The rows of Z fall into 3 groups, and each row is roughly a mix of its group's hidden directions; one row fits no group.
Z (96 x 10):
[[ 29   1   4  47 -26   1  56 -10  33 -20]
 [-29 -40  25  67  11  26   0  -3  -8 -13]
 [ 11  -4 -31 -28  19   6  -6  36 -48  50]
 [ 14 -27   7  57  31  -1 -48  15 -28  -3]
 [ 59  -8   5  19  -9 -28 -13 -15  56 -15]
 [ 11  28 -51  11 -26  33   3  26 -22  44]
 [ -8 -19  26 -14  57   0  61  -7  -2 -17]
 [ 24  21 -24  -5  27 -32  46  48 -22  15]
 [-17  14   6  -2  23  85   0 -10  -8 -12]
 [  1 -14  49  32   1  -7 -47 -26  11  42]
 [ 12  -3  26  31 -23  58  31  28  31  10]
 [ -8 -14  19  18 -53  22  55   1  35 -10]
 [ 48  -8  -3 -15  26 -17 -53 -23  20 -35]
 [ 45 -18 -14  16  -3 -16   9  51  48  23]
 [-22 -60  -2 -28  36 -30  28  -1  11  23]
 [ 41 -33 -33   6  20 -29 -30 -11  21 -43]
 [ 33   6 -21 -25  73  22 -18  -4 -15   2]
 [-43   3  -7 -56  42  -3 -35 -20  -7  -3]
 [ 14  -3   6  76  12 -19 -16 -34 -20   7]
 [ 14  22  11   9 -16 -72 -10  28  24 -25]
 [ 19 -19 -13  37 -39  -7  62 -28   6  -4]
 [  6  35 -12  40 -33  44 -26  39  -9 -11]
 [ 20 -23  30  -9  52 -39 -15  35  30   4]
 [ 18  16  41  60   5  19  14  25  34 -14]
 [ 17 -23 -12 -49   2 -43  32 -32  19  28]
 [-56  39  24 -20  46  24  -2   1 -11   8]
 [ 11  11  41  -5  26  -6   1 -37   0 -66]
 [ 43 -54 -33 -21  14 -25   0 -21 -11  28]
 [ 26  12  25 -69  44  -3 -13  -8   5 -11]
 [  6   7  30 -14  59  -2 -60  -9   7 -12]
 [ 59 -18 -12  35  14 -30 -24  -7  28 -27]
 [  6  42   2  20   1 -27 -10  32 -33  58]
 [-21   8 -18  24  -5 -27 -47  21  49  36]
 [ 23 -25  39  26  -8 -15 -53 -20  28  29]
 [ 38   2  14 -24  -5 -20  37  14 -58 -31]
 [ -3 -16 -22 -19  -7 -20  80  14  11 -18]
 [-44   7  37   6 -41   8  22 -33 -31 -29]
 [ 18  25  18   7  42  36  40  -7 -45 -21]
 [-31  40  11 -53 -15   6  38 -21  15  23]
 [-30   5  37  20 -10  32  44   0  47 -22]
 [-18   7 -49  -6  38   2  10  15 -59 -20]
 [ 40   6   6   0 -45 -13 -22  22 -27  54]
 [  2 -23  35   6 -57 -27  41  27 -11 -11]
 [-20  25 -20 -35  45   3  18  -2  28 -52]
 [-20  25 -12  46 -30  60 -20   8  14  -6]
 [ 28  16 -21  13 -48 -20  -8  20 -40  46]
 [-45   7  28 -10  -9 -46  17  42  15 -33]
 [ 36  39  11 -17 -20 -40  -3 -24 -20  48]
 [ 55 -38 -12  28 -10 -23 -46  15   2 -10]
 [-41  16  42 -20  30  45  -9 -33 -12  12]
 [ -2 -13 -16   5  15  64   3 -56  17  16]
 [ -7  34  29  -7  -5  17 -74  26  -6  -2]
 [ 12 -10 -59 -12 -19  -4  46  17 -29 -31]
 [-16 -12  35  12  48  -8 -16 -62  16  -2]
 [ -6 -18  22 -55 -33  -3 -47   0  25  25]
 [ 70   8  -8  44 -12 -30   9 -10  14   8]
 [ 23   9 -15 -34 -33   3 -57  44   1  15]
 [  4  -9 -20   0  21  -3 -12  57  12  63]
 [ 34 -37  26  45  -2 -10 -49   0  27  -3]
 [ -9   1  -9  -9 -36 -26  12  48 -48  39]
 [ 58  -7 -30  33  17 -36 -29  -2 -25   4]
 [ 22   8 -11  35 -39 -64 -19  21   0   9]
 [-66  19  28  27  12 -16   3 -17  39  -5]
 [ -4  31  30 -20 -17 -64 -28  -9  26  15]
 [-17  57 -21 -21  17   3  53  -2 -31   9]
 [  6  25  17  30 -69 -29  -3  27   3 -16]
 [-20  13  19 -12  48   3  55 -23 -27 -29]
 [-15  26   5 -52  -1  62   7 -19  20  15]
 [ 21 -36 -10  20   8 -56  -4 -48  17  22]
 [  5 -24 -50   5 -22  -7  60 -17 -13 -28]
 [-46  18  23 -32  -8  33  22  35 -40   6]
 [-19   1   9  32 -48 -44  33  15  37  -9]
 [  0  33 -32 -19  44  15  30 -20 -49  -8]
 [  2   3   0   5 -44  55  28  24 -38  26]
 [ 42  -7 -18  44  -5 -48  -6 -38  22  10]
 [  9 -50 -23 -36  39  28  32  10  -7 -23]
 [-44 -13   5 -65 -24   0   6  -4  17  36]
 [-10 -57  17 -24  33  35 -11  10   4  41]
 [ 21  26 -10  51  26  -8   6   6 -56  26]
 [ -4 -11  25 -72  20 -40  -2  19  -9   2]
 [ 33   5 -24  30  -9  -5  60 -35 -23  22]
 [-14  38  -4  38  -1  38  28 -31  37 -28]
 [-27  14 -28 -69 -22  12  31  19 -10  -7]
 [  3  14  23  21  16   3  64  53   8  12]
 [-25  32  43 -25  26  24  27  11 -48  -6]
 [  2  29 -39  17 -71  -4 -23  -9 -14   3]
 [ -6  11  29  12  34   7  66 -10  17 -37]
 [ -9  46   0  16  65   8 -20  24  19  20]
 [ 24 -23 -20 -26  30  25  49 -48   1  12]
 [-22 -15  11   9  30  49  11 -38 -45  24]
 [ 24  59  -5 -42 -14 -12   8  20 -17  40]
 [ 29  21  -2  10  28  57  -3  27 -36 -33]
 [ 32  -3 -46  37 -34 -12  49  14  -8   2]
 [ 19 -10 -14  12 -17 -32 -40 -29  57 -28]
 [ 15  -9 -17  -9   5  -3  84   3 -24 -12]
 [-29 -32 -45 -15 -19  -6   3  11 -13  61]]

Here is one row from each group, named. Which group is each of the other rows in?
[-34  -1  29 -36  41  34  22  20 -14 -36] : E
[  0  -5  60  20 -35  30 -20 -14  24 -34] : A
[ 29 -10  -2   6  41 -32 -65 -22   5   3] : Y

[-32  -7   8 -25   3  63 -35 -13 -16  32] : E
[ 28  43 -44  26   2  16 -22  34  25  28] : A
[-35  12   9  32 -25  60  12 -32  26  -3] : A
[  7 -11  20  22 -57  -3  48  41   9   8] : A
[-39  -5 -28 -26  32  -7 -17 -23 -57  17] : Y
[-36   9   5  42  52  29  10  18 -24 -28] : Y
[ -3 -52 -28  27 -28 -28 -37  19 -13  28] : E
[  2  29  -9   0 -33  -4 -68  21 -29  24] : A
[-22 -37   9  14 -16 -27 -30  12  61  26] : A
